Turns in one plane each, and the order they were made in; the first pair answered:
Q_933:
[-16   0   4   7   4  -5 -10  -7   5   0   7]  ->  [-13  -1   6 -10   5 -13  -2  -6  -6  -3   4]
[-13   2   3  -5  -3  15  -7  11  -2   4  -6]  ->  [ -3  -3   3  -6   4   5   9   9  -9 -13 -11]
[-13  -2  -1   1  -3 -10   3 -11  -4  18   6]  ->  [ -5  -7  -2   4   3 -16  15 -13  -6   5   2]
[  8  -1   1  29  -9  -3   6 -14  14   3  -1]  ->  [ -4   6   6 -12 -18  -5  -3  -8  -2  28   3]
Q_721:
[ -1   0  11  11   1  -4 -13  10  -8   1  11]  ->  [ -3   0   7  11   9  -6 -14   6  -9  -7   4]
[ -8  -9   1   8  -3  -4   9 -10  10  11   9]  ->  [-10  -9  -4   5   9  -9  10 -14   6   2  -1]
[-20  10  -6  -7   6  -7 -17  -7  -1  16 -13]  ->  [-17  10  -1 -12  -2  -5 -15  -3  -2  23  -6]
Q_392:
[  5  -6   1  18   0  -1  -6   7  13 -16   5]  ->  [-18  -4  -2   1   1 -14  -4 -13   4   9   7]
[ 16  -9  -1  -9   7  15  -8  20   0 -13 -18]  ->  [ -6 -23   8  13   0 -15  -2  20  -8  10   4]
[ -1 -12   2  -7  -7 -10  -9  23 -11  -7   7]  ->  [ -9  -7  -2 -23  -5 -10  -9  12 -13   2   2]
Q_405:
[-13   8   7 -28 -12   5  -8   4   0  36  16]  ->  [-16  -2  11  -6 -15 -10   5   2  -1  37  27]
[ 12   4   2 -24  -1  -4  22  -1  -4 -14  -4]  ->  [ -4  15  -3 -24  -2  18 -13   2   9   3  -6]
[  8  -1   4  12 -14  13 -10  -1  15  11  11]  ->  [ 16  -8   8  14 -13  -1  10  -2   8   2  13]
[-9 -3 -5  4  9 -2 -8 -3  3 -8  4]  ->  [ -6  -5  -5   3   9  -7  -1  -4   0 -11   4]
Then:
Between the rows of a pair lie two turns.
[  1  -1  11 -17 -26  10  -2  16   1  13  14]  ->  [-11   0   6 -34 -12  -2  -4  10 -11   9   2]	Q_721, Q_933
[13 -1 -1 -5  0 14 10 -6  9  3 -6]  ->  [12 -1 -2 -5  3 13 10 -7  8  0 -9]	Q_721, Q_721
[ -3   1  -8  -5  12 -12   7  -8  -4  -4  -5]  ->  [ -1  -1  -7   9   9 -10   9 -10   3  -4   0]	Q_933, Q_405
[  4 -11  19  -9 -12 -16  11  20 -12   9  14]  ->  [ -7 -13   2  21  20 -21   2   1  -2 -18  -9]	Q_721, Q_721
[-6 -4 -4 -4  4 -8  6  0  1  0  4]  ->  [-1 -4 -4 -3  5 -5  9  0  3 -4  2]	Q_933, Q_405
[  1   0  10  -3 -23  -7  13  13  -3   8  11]  ->  [ 13   1  -1  11  -9   1  24  -3   7 -15  -4]	Q_392, Q_933
[ 27   4  10 -20 -11  10   9  11  -6   3  10]  ->  [  8   6  -3  21   6  21 -21   0  16   0   1]	Q_405, Q_721
[-2 15  2 -6  5  8 -3 -6  4 -9 -3]  ->  [-15  10   5  -2   3  -5   0 -10  -1   4   4]	Q_392, Q_392
[ -2   7 -15 -18   7  10  15 -17  -8  -7 -21]  ->  [-12   5   0   7 -15  20 -15  16   0  19   7]	Q_392, Q_933
[-22   3  -4   7   2   0 -12  -8   8  10  11]  ->  [-20  -2  -5   3  12 -16   2 -12  -2   0   5]	Q_721, Q_405
[-1 -3  1  1 -7 -1  6 -6  0 11  8]  ->  [ 2  2 -2  1 -5 11 -1 -6  7  8  4]	Q_392, Q_405
[ -4   4  -7  -8   4  -7   8 -18  -5  -6  -7]  ->  [ -6   9  -3 -17  -8   3  -3 -10  -2  10   1]	Q_405, Q_721
[-15  -9   6  -4   3  -3  12 -15   8  10   0]  ->  [ -9  -9   4   5   5   2  14 -17  13   2  -2]	Q_405, Q_933
[  1 -12  13  13 -17  -4  12   0   3   0  21]  ->  [ -9 -12   4  28  -2  -5   1 -10   9  -6  11]	Q_933, Q_721
[ -8   2   8   9 -13  -4 -13  20  -5  12  15]  ->  [ -4   9   0 -28  -6  -7   5  -1 -15   9   1]	Q_405, Q_392
[ -3   2   4   3 -10  -4  -1   6   1  -1   9]  ->  [-7  6 -1  3 -8  2 -5 -4  7  4  6]	Q_392, Q_721
[ 14   5 -13 -11  11  16  -2   0  10 -15 -14]  ->  [ 22   3  -9  -3   2  20   4   5  14 -13  -5]	Q_721, Q_933
[ 7 -3  4 16 -3  0  4  6  3  0  9]  ->  [ 8  3  3  9 -6 11 -4  7  7  5  8]	Q_405, Q_933
[ 16  11   7 -16 -21  23   1   3   6  13   8]  ->  [  7  10 -11  -4  17  12  -4 -16   5 -19 -22]	Q_721, Q_721
[ 15  -2   7   2 -14   5  -2  30  -8 -13  10]  ->  [ 16  -2   1  14  -3   6  -2  23  -3 -26   1]	Q_721, Q_405
[-17  -5  -2   1  15  -3 -15   4  -2   2   0]  ->  [-16  -8   3  -2   9 -10  -7   6  -8   7   7]	Q_721, Q_405
[-1 -4 -2  4 -9 -3  1 -8 12  8 13]  ->  [ 9 -3 -3 -9 -6 -2 12 -9  6 -2  6]	Q_405, Q_392
[ -2 -10  10   5  -9  -1  -7   9  -2  14  12]  ->  [ -7  -9   0  -5  14 -11  -6   0 -12  -5  -9]	Q_721, Q_721
[ 1  5 11  2 -2 -4  8  4  1 -9 -3]  ->  [-6 10  8 -9 -1 -4  3 -1 -1 -1 -7]	Q_392, Q_405
[-12  -9   5  -5   6 -30   2   9 -22   3   1]  ->  [  9  -8   1   0  12 -20  14   5 -15 -22 -10]	Q_933, Q_405
[ 10   6   8   1 -23  22  -5  20   8  13   9]  ->  [  7  -6  13  -9 -19 -13  22  16 -15  10  12]	Q_933, Q_392
[ -8  -3  -2  25   0 -11   9 -16   6   4   6]  ->  [ -7   7 -11   5   5   3   4 -28  10   5  -6]	Q_392, Q_405
[ 4 -6 -1 -2  2 -7 12 -2 -5 -7 -4]  ->  [  5  -3   1 -10  -6  -1  11  -3  -4   3   1]	Q_721, Q_392
[ 13  -2   7  -9   1  -9  14   3 -15   1   5]  ->  [15  0 10  3 -3  4 -5 20 -8 -1  8]	Q_405, Q_392
[ -3  11   3 -13   5  15  -8  -7   5  -1  -6]  ->  [  2  -4  11  18   4  -4   6   4   1 -11   5]	Q_933, Q_392
[  3  -4  -1 -16  -5  -8  15  -3  -7  10  10]  ->  [  7   6  -6 -12  -4  19 -10   5   8   6   3]	Q_392, Q_405
[ -1   2 -22   5  13   6 -12 -15   9   3 -17]  ->  [  5  -3 -16 -14  15 -11  -2   1 -11 -10 -19]	Q_392, Q_721
[ -6   2  -4   0   2   5  -6  -4   1  -1 -10]  ->  [ -2   0  -1  -3   3  -2  -2   3  -5  -7 -11]	Q_392, Q_721
[ 13  -2  -1  13 -10   1  28 -11  12   4   6]  ->  [  2   3  -5   1 -12   5  20 -20  13  19   5]	Q_392, Q_933
[ -6   2  -5 -12   2  -3  11 -20   1  -4  -7]  ->  [-17   1  -6   4   1  -1   0 -20   8   6  -1]	Q_405, Q_405
[-4 -4 -3 -4  0 -4  7 -5 -7  5  1]  ->  [-1 -5 -4 -1  3 -5  8 -7 -6  0 -2]	Q_933, Q_721
[-8  1  0 -4 10 -4 -4 -1 -1  1 -7]  ->  [ -5   2   2   0   6   4 -10   7   1   0  -4]	Q_392, Q_933
[10  5  8  5 -2 12 -7  9  2 -6 -5]  ->  [ 13   3   8   1   0   7  -2   9  -2 -11  -7]	Q_933, Q_933
[  5 -10  -2  -1  20 -11   5   4 -10 -24  -9]  ->  [-17  -9  -2  23  11  -5 -16  -1   4   6   6]	Q_392, Q_933
[ 14   5  -3  -7 -14  35  -4   1  14   3  -5]  ->  [  0   5  -3  -1 -13  32 -17   2  15  13   0]	Q_933, Q_405
[ -5 -10  -4   9  10  -9  -4  -9  -2   9  -2]  ->  [  8  -2  -2 -18   2   4  -2  -2  -5   8  -5]	Q_392, Q_721
[ -1 -13   3   4  14 -27   6  12 -16 -23  -7]  ->  [ -5 -11   5   6  11 -21 -11  26 -15 -19  -4]	Q_405, Q_392
[ -4  -5   7   7  -3 -14   5   1  -6   4   4]  ->  [  5  -1  10   2 -12  -2   3   5  -1   7   8]	Q_405, Q_721
[ 12  -6  -2   9   6  10  22  -9  -6 -19 -15]  ->  [  8 -12  10   4  -9  -3  29   2 -17  -2   3]	Q_721, Q_392
[ 16   3   0  -8   5   5   1   6  -3 -16  -5]  ->  [16  3  4  1 -7 13 -2 10  4 -6  5]	Q_721, Q_933
[ -9  -5   5  -4   1 -11  -6  18 -16  -1  -4]  ->  [  2  -6   2   3   6  -7   1  16 -10 -16 -11]	Q_933, Q_405
[  5 -11  -3   4   0  -6  -1   6   7   3   1]  ->  [ 5 -8 -6 -5  5 -4 -3  5  4 -2 -7]	Q_721, Q_405
[  7  -1  -4   5   0   1   3   2   7 -11  -1]  ->  [-1  1 -1  2 -7  3 -8  7  7  5  5]	Q_933, Q_392
[ -3   2  -5 -13   4   6 -20   6   2   7  -9]  ->  [-12  -7  -6   4  13 -14 -12  -1  -3   3  -8]	Q_405, Q_721
[  2   1  -5 -11  12  -6  -9  10  -9 -10  -3]  ->  [  2   1   2 -13  -5  -3  -7  15  -7   7  11]	Q_721, Q_392
[ -8   0  -2  15   4   3 -15  -1  10   6   2]  ->  [-12  -2  -5   5  15 -10 -11  -4   0  -1  -6]	Q_721, Q_405
[-14   3  -9  13  -4  -8  14  -5   0  16  11]  ->  [  3  15 -18  -6   3  15  12 -10   7  -2  -7]	Q_392, Q_933
[-19  10 -12  -2  -3  12  -1 -12   0  14 -13]  ->  [  0   8 -11  -4   4  14   2   5  -4 -17 -22]	Q_392, Q_721
[-14  -3  -1   9   4 -18  10 -10  -4   5   2]  ->  [-12  -4   0  18   2 -13  10 -10   1   5   4]	Q_721, Q_933
[-11  -2   2  -5  -4  -5  -9  -2  -3  17   5]  ->  [  8   4  -2 -19   1   6  -1  -4  -2  -2  -8]	Q_405, Q_392
[  1  11   0   9 -11 -13 -13   8  -1  -1  14]  ->  [  2  14  -3 -14  -7 -17  -2  -5  -9  -1   6]	Q_405, Q_392
[-25 -10   1  12  -3  -9   4 -22   4  12  15]  ->  [-15   1  -8  11   2  18  -8 -25  19   1   2]	Q_392, Q_405
[  1  -9   6 -12  -1  -9   5   6 -16   3   3]  ->  [ -3  -5   5   4  -8   9 -12   8   1  13   9]	Q_405, Q_721
[ 12 -13  -2   7 -12 -14  22  -6  -9  -6   8]  ->  [ 17  -1 -11  14  -6  17  -1  -7  11 -15  -5]	Q_405, Q_933
[ -4   7  11  -2 -11   3  -3   5   3  21  10]  ->  [-10  10  -2   9   9   7 -10 -12  12   8  -7]	Q_721, Q_392
[ -7   4  -5   8   3   9 -14 -10  13   4   4]  ->  [-13   5  -3 -10   2   0 -15  -6   1  11   4]	Q_933, Q_405
[ 6  0  1  9 -7  6 10 -3  7  4  8]  ->  [ 6 -2  1  3 -7  0 16 -4  1  6  9]	Q_405, Q_392
[ 9  0  6 -5 -1 -8 14  2  0  2  2]  ->  [ 7  5  4  1 -5  9 -1  3 13  8  2]	Q_405, Q_721
[  6  -5   6  -5  -6   1 -11  12  -5   5  13]  ->  [-1 -6  5 -3 -5 -4 -9  4 -5 12 15]	Q_392, Q_405
[ -9   2  -2  -5  12  -8 -17  12  -8  -7  -8]  ->  [  7  -5   3   6   6 -11   2  15  -7 -19  -3]	Q_721, Q_933
[  4   8  -1   5 -14  18   6 -15  16  16   7]  ->  [ 24   0   6   1 -14   7  21   5   4  -8   6]	Q_933, Q_392
[ -2   3 -11  15   1 -14   1  -1   2   2   2]  ->  [ -2   4  -8  -2  -3 -18   5   1  -6   8   3]	Q_933, Q_405
[  2   2  -3 -12   6  -2   9 -10   1  -5  -8]  ->  [ 4  0  1 12  2  6 -5  7 10 -8 -1]	Q_405, Q_392
[  1   2  -1  36  10   2  -9   4  17 -12   0]  ->  [  7  13   7 -12  -3  13 -23  28   2  -4  -1]	Q_933, Q_392
[-12  -2   0  10   6   3 -15  -3   4   7   1]  ->  [-13  -1   1 -10   8  -5 -11  -2  -8   7  -2]	Q_933, Q_405
[ -1   3  -8  21  10  -2   2 -18  -2   7  -5]  ->  [ -4   9  -7  11   4   7  -8 -16   0  20  -2]	Q_405, Q_933
[-1  7 -2  2  4  5 -5 -7  6  0 -9]  ->  [ 0  8  3 -9 -5  5 -2 -2  2  8 -3]	Q_933, Q_721
[10 -4  6  3 -3  7  6 20 -1 -8 13]  ->  [  7  -1   0  11   4  14  -3  16   6 -13   6]	Q_405, Q_721
[  1  -2  -1   8   3   1   4 -15   5   1  -2]  ->  [ -5   2   0  -1   0   3  -3 -14   4  11   0]	Q_933, Q_721
[ 11  -1   6  10  -6   6 -12   0   1 -11  -3]  ->  [ 11  -2   5   3   0  -1  -7  -2  -7 -17  -8]	Q_405, Q_721
[ -2  -9  -5  37  16  -4   7  -7  10 -18  -3]  ->  [-14   9  -4  10   2  25 -27  -1  18  14   1]	Q_405, Q_933
[  7   2   4 -17  -7   5   0  15  -9  -2   0]  ->  [  2   0   7 -10  -9   1  -4  19  -9   3   5]	Q_392, Q_405
[ -5 -10   0  39   7 -10   8 -18   8  -8   1]  ->  [ -9   9  -6 -27  18  -1 -12 -14 -11 -10 -22]	Q_721, Q_405
[ 18  -4   0 -10   1   2  11   9  -5 -18 -11]  ->  [ 14   1   4  -7 -12  19  -5  15   5   0   0]	Q_721, Q_405
[ 13  -1   0  10   4   7   9   8   6 -11  -2]  ->  [ 0 -1  5 13 -6  4  4 10  5 11 12]	Q_933, Q_405
[14  4 -8 -7 -7 13 16 -7  6 -1  1]  ->  [ 12   4 -12  -1   0  11  14 -12   8  -7  -5]	Q_721, Q_721
[ -6   8   1  -9 -15  10   4 -17  10  27   9]  ->  [ -2  -2  -5  15   1  -6  21 -29  11   4   2]	Q_721, Q_405
[ -9   7  -7  -1   5  16 -22  -2  12   0  -9]  ->  [-16   5 -10  -1   7   4  -8 -22  11   7  -7]	Q_405, Q_392
[-13   5  -6  -1   5   8 -24   5   2   6  -1]  ->  [-12   6 -11 -13  10   3  -8 -15   0   6  -8]	Q_405, Q_392
[ 23   1  10 -15   1   7  21   0   5 -11  10]  ->  [22  7  7 -7 -1 22  8  0 16 -8  9]	Q_721, Q_405
[  9   5   3 -16  -4  17  13 -11  12  -1   1]  ->  [ 5 -6  9 15 -8  6 16 -4 14  1 14]	Q_933, Q_392
[  0  17 -14 -16  22  11 -11 -20  -1 -14 -20]  ->  [-15  14  -7 -30  17  -7 -11 -16 -16   4 -11]	Q_405, Q_933
[ 21  -4  -2  11 -15  20  11 -11  14   4   9]  ->  [ 23   0  -4   0 -14  26   8 -10  14   2   4]	Q_405, Q_405
[ 9 -8  8 26 -8  6  6  3 10 -2 10]  ->  [ -6  -3   2  -8  -4  -7  17 -23  -3  17   4]	Q_392, Q_405
[  5  -4  15  -2 -14  -2 -10  19  -4  -2   5]  ->  [ -9  -2   8  14 -11  -1 -16   2   7  11   7]	Q_392, Q_721
[ -2  11   2  -1 -13  13 -11   3  11   9   4]  ->  [ -1   2   9  -9 -15  -9  10   4  -5   9  10]	Q_405, Q_933
